(in the rows, 128 means zero)
Rotation paths and how fast each direction turns (deg/step):
Each turn is a multiple of 5 degrees from 10 to 175, or 0.
Each row of a path follows its step; steps can be skipped.
path 1
step 1: [136 141 121 123 135 129 128 132 139 128 136 124 124 111 127 131 141 123
 125 123 140 125 133 117 126 131 129 132 121 128 138 139 125 133 132 128
 137 131 130 138 125 138 138 135 126 117 126 118 128 131 123 121 118 115
 117 136 125 125 115 132 128 141]
step 6: [143 134 116 127 122 128 138 136 126 128 135 125 116 119 142 120 137 123
 127 126 135 133 128 119 128 135 131 123 124 136 114 125 138 132 131 129
 133 136 129 123 112 124 132 122 119 121 140 138 131 125 117 129 133 120
 124 145 130 127 125 124 130 120]
step 13: [131 122 129 135 134 134 120 129 126 122 132 131 133 110 120 131 137 125
 126 148 126 120 118 138 125 123 122 131 130 129 121 123 124 128 128 116
 133 133 139 127 122 137 140 130 119 102 132 125 134 128 113 128 128 128
 125 134 128 130 125 124 132 126]
step 16: [131 125 123 124 129 131 138 136 132 129 132 122 127 124 123 130 122 125
 124 146 128 128 125 131 120 133 122 125 121 122 128 120 135 142 120 130
 122 129 138 137 130 126 140 128 107 122 133 129 135 128 107 133 134 132
 139 123 137 126 141 119 134 129]
step 19: [129 126 119 119 132 139 138 129 125 128 126 121 130 121 124 131 135 125
 130 135 136 115 125 118 125 125 132 122 123 137 123 122 130 136 116 128
 127 134 136 128 118 130 144 135 125 121 126 141 135 136 124 139 136 126
 128 132 120 137 125 100 128 131]
step 23: [118 128 130 139 130 127 137 126 132 122 149 128 142 116 128 126 130 118
 125 121 133 131 130 140 129 137 127 130 126 127 138 131 118 125 127 139
 126 131 126 124 126 141 141 128 119 120 136 144 144 136 126 132 139 124
 132 124 126 130 127 131 136 128]
step 24: [132 122 125 144 132 133 136 132 136 138 133 131 117 128 127 135 131 108
 135 129 137 130 142 131 137 123 137 123 134 134 134 121 127 123 127 135
 138 135 123 130 119 134 139 142 116 123 130 126 119 135 130 124 130 129
 123 121 129 127 130 112 121 123]
Speeds:
[127 129 128 129 125 128 130 128 129 130 129 128 129 132 129 130 126 128
 127 128 124 129 129 128 125 127 126 128 129 131 131 128 128 128 133 130
 121 132 127 127 125 130 132 130 131 130 130 126 128 128 123 129 130 129
 127 130 128 128 131 131 128 129]  60
[127 131 127 129 128 124 126 127 125 128 129 131 129 126 129 128 127 123
 130 132 128 133 127 131 130 129 126 125 131 127 130 129 130 127 126 127
 128 128 126 128 125 129 129 130 124 128 128 128 124 128 129 126 127 130
 130 128 126 128 127 130 134 127]  35
[128 127 128 125 128 130 128 128 130 127 130 128 125 126 129 122 129 127
 129 127 131 130 131 128 130 129 126 123 126 131 130 131 127 131 129 130
 128 130 127 129 131 126 129 132 127 130 130 126 127 130 129 134 129 130
 126 130 128 128 125 126 127 125]  80
[127 126 130 128 131 130 127 128 127 126 127 126 128 130 125 130 126 126
 127 133 127 132 126 124 125 127 127 124 129 130 127 128 129 127 128 126
 132 126 130 128 126 130 128 133 130 128 131 127 131 128 127 128 128 130
 127 123 129 128 129 127 125 128]  130
[126 127 128 129 129 131 128 129 132 124 124 128 123 126 128 127 125 125
 131 127 128 129 129 126 127 127 130 129 126 126 130 128 127 128 129 131
 127 127 129 127 131 131 129 124 126 130 126 130 129 128 126 126 130 131
 132 124 126 127 127 131 129 127]  55
path 2
step 5: [122 134 122 121 131 128 133 127 136 129 124 128 125 127 127 134 141 125
 119 132 115 116 127 122 123 129 136 135 131 119 135 135 135 125 135 128
 133 128 118 120 129 125 126 124 138 124 147 141 122 131 124 126 140 121
 134 116 144 124 123 136 128 112]
step 9: [117 140 136 118 145 135 132 125 143 124 118 129 128 131 125 123 138 131
 120 136 122 122 130 127 133 144 134 136 133 121 125 126 127 131 125 138
 121 123 120 118 117 122 121 131 138 130 140 136 124 140 127 125 126 122
 127 119 134 120 133 131 131 118]
step 12: [114 136 129 127 130 138 123 136 141 129 131 124 125 121 125 118 135 120
 121 130 118 138 127 125 120 115 127 132 127 113 139 125 132 135 125 121
 132 124 122 120 134 125 131 128 125 119 117 132 138 140 117 127 127 113
 128 115 129 123 115 120 138 130]
step 13: [106 148 120 125 135 137 131 119 135 125 127 134 136 129 123 125 121 132
 112 127 128 129 133 137 121 135 122 131 135 121 126 130 132 130 126 136
 134 125 126 117 122 121 130 126 128 118 142 132 126 140 137 128 125 120
 115 122 132 115 127 132 127 129]
step 17: [114 139 120 129 123 138 127 117 125 124 137 130 132 130 124 127 130 136
 111 130 118 130 131 121 124 137 143 134 124 119 133 133 131 132 124 128
 131 126 128 127 122 122 129 111 134 119 126 128 135 131 132 116 129 124
 113 115 140 116 121 129 128 121]
step 18: [122 131 124 128 134 110 112 115 141 130 128 133 118 125 128 131 132 133
 115 123 120 125 126 138 127 128 135 127 119 115 123 127 138 120 129 122
 132 128 134 119 130 125 121 127 131 117 129 131 123 149 126 133 121 125
 124 125 134 123 124 127 121 115]
step 22: [123 132 124 124 123 110 130 122 145 132 126 136 124 126 134 136 141 126
 117 132 116 124 118 126 121 139 124 133 123 113 129 128 133 123 135 132
 124 120 126 125 126 122 127 117 130 124 127 122 126 145 134 121 118 127
 120 130 143 128 136 130 132 122]
Speeds:
[130 129 129 130 129 129 129 126 129 130 124 127 127 129 127 125 130 129
 127 131 128 130 123 126 129 124 128 127 129 123 123 127 127 130 125 127
 126 126 127 131 130 124 129 130 128 129 129 125 130 127 129 127 124 128
 127 127 126 128 130 129 123 128]  35
[128 128 132 128 129 131 127 127 129 128 130 123 128 129 127 131 127 128
 126 131 130 129 128 125 130 130 129 126 130 129 129 123 125 131 131 131
 128 127 131 125 129 128 128 129 131 129 123 128 128 130 126 128 127 129
 126 131 127 131 127 131 128 125]  145
[126 125 129 127 130 127 126 129 126 127 129 125 124 129 128 123 132 127
 128 128 128 126 128 122 127 124 130 127 130 128 130 125 130 128 123 127
 129 128 129 129 128 131 126 129 129 128 131 130 129 126 129 129 131 124
 130 132 130 127 125 128 129 126]  160
[125 126 128 127 130 133 130 128 127 129 132 126 126 126 126 128 131 128
 127 125 129 126 125 130 129 129 128 130 128 128 127 123 129 130 130 129
 130 129 127 131 130 133 131 128 125 129 125 129 131 127 130 128 128 127
 127 124 130 125 132 126 127 130]  85
path 3
step 3: [133 121 119 131 130 129 132 123 130 138 119 128 115 124 111 134 130 121
 131 128 124 145 135 137 134 140 126 132 131 139 120 136 131 125 138 127
 127 134 134 125 132 117 107 130 123 142 136 145 129 116 131 131 129 119
 121 145 129 112 127 123 118 122]
step 4: [125 121 129 127 129 126 120 123 144 131 123 135 114 132 142 140 129 127
 125 118 117 121 137 118 135 132 131 134 138 127 143 138 141 115 128 135
 127 122 136 124 139 118 132 124 131 114 127 115 124 120 132 117 119 110
 113 122 127 132 129 122 133 131]
step 9: [135 121 119 138 128 134 138 119 144 140 129 134 118 120 134 123 123 122
 129 125 126 134 127 135 133 127 123 129 136 143 120 135 144 119 151 137
 126 132 131 130 132 114 110 137 131 126 141 133 134 126 132 124 121 117
 123 137 135 119 137 127 123 122]
step 10: [141 123 138 126 125 130 122 120 133 125 120 134 117 130 125 136 127 126
 128 128 111 124 137 113 134 141 135 136 136 128 143 131 133 130 122 142
 119 138 132 126 149 124 136 115 128 134 124 112 118 114 128 125 121 128
 113 124 123 132 130 128 134 119]
step 17: [124 127 114 133 137 130 129 133 146 140 115 135 114 130 128 127 134 119
 124 122 131 120 111 128 138 142 127 131 128 119 119 123 124 119 121 120
 119 143 126 144 138 137 132 124 138 120 135 131 124 122 140 130 118 132
 137 116 123 125 131 121 126 133]
step 21: [133 126 139 133 131 118 132 119 138 130 132 133 124 110 128 124 126 119
 136 132 117 142 120 129 140 133 120 123 141 138 135 129 118 133 132 124
 126 149 124 125 128 122 127 127 131 122 128 111 117 115 130 112 135 113
 118 137 125 128 135 133 123 121]
step 25: [121 137 125 129 126 140 120 123 133 141 118 128 123 130 127 137 151 121
 126 115 124 116 133 140 132 133 134 139 128 137 123 142 134 134 124 127
 119 120 132 119 136 131 123 132 132 134 133 112 125 128 125 121 125 117
 109 130 138 134 133 109 125 125]
Speeds:
[127 127 132 131 128 132 128 131 129 129 127 129 129 125 129 132 128 130
 125 129 127 124 126 127 130 128 127 127 126 132 130 124 124 127 128 127
 129 131 124 125 130 129 128 127 126 126 128 127 127 129 130 130 128 131
 126 129 131 131 131 129 125 126]  70
[131 128 128 130 127 124 126 129 128 128 129 126 128 126 127 129 131 127
 128 128 129 129 131 126 127 127 125 129 125 131 131 131 129 130 127 134
 127 127 131 128 131 129 126 128 123 127 127 127 124 130 128 124 129 127
 131 131 130 130 130 127 126 130]  120
[128 130 127 129 130 127 127 132 128 128 125 132 127 128 128 130 131 125
 127 124 130 122 129 128 130 127 126 128 129 126 130 129 131 128 126 128
 130 132 129 126 125 128 127 126 128 131 127 128 130 127 123 130 128 127
 129 127 131 128 123 129 127 130]  55
[130 130 129 127 125 127 126 128 130 130 129 130 128 130 131 126 129 129
 132 125 127 129 129 132 131 127 131 126 129 128 128 131 125 125 125 127
 132 129 126 129 129 129 131 130 122 130 124 128 127 127 127 127 127 129
 126 125 126 129 129 126 127 127]  170
[128 132 131 126 125 127 128 123 131 128 132 128 129 125 128 127 130 126
 125 126 128 130 126 131 128 127 126 127 127 129 124 126 129 130 127 129
 130 128 127 126 126 128 126 127 129 126 128 125 132 132 125 129 131 127
 128 125 130 129 129 124 127 126]  110
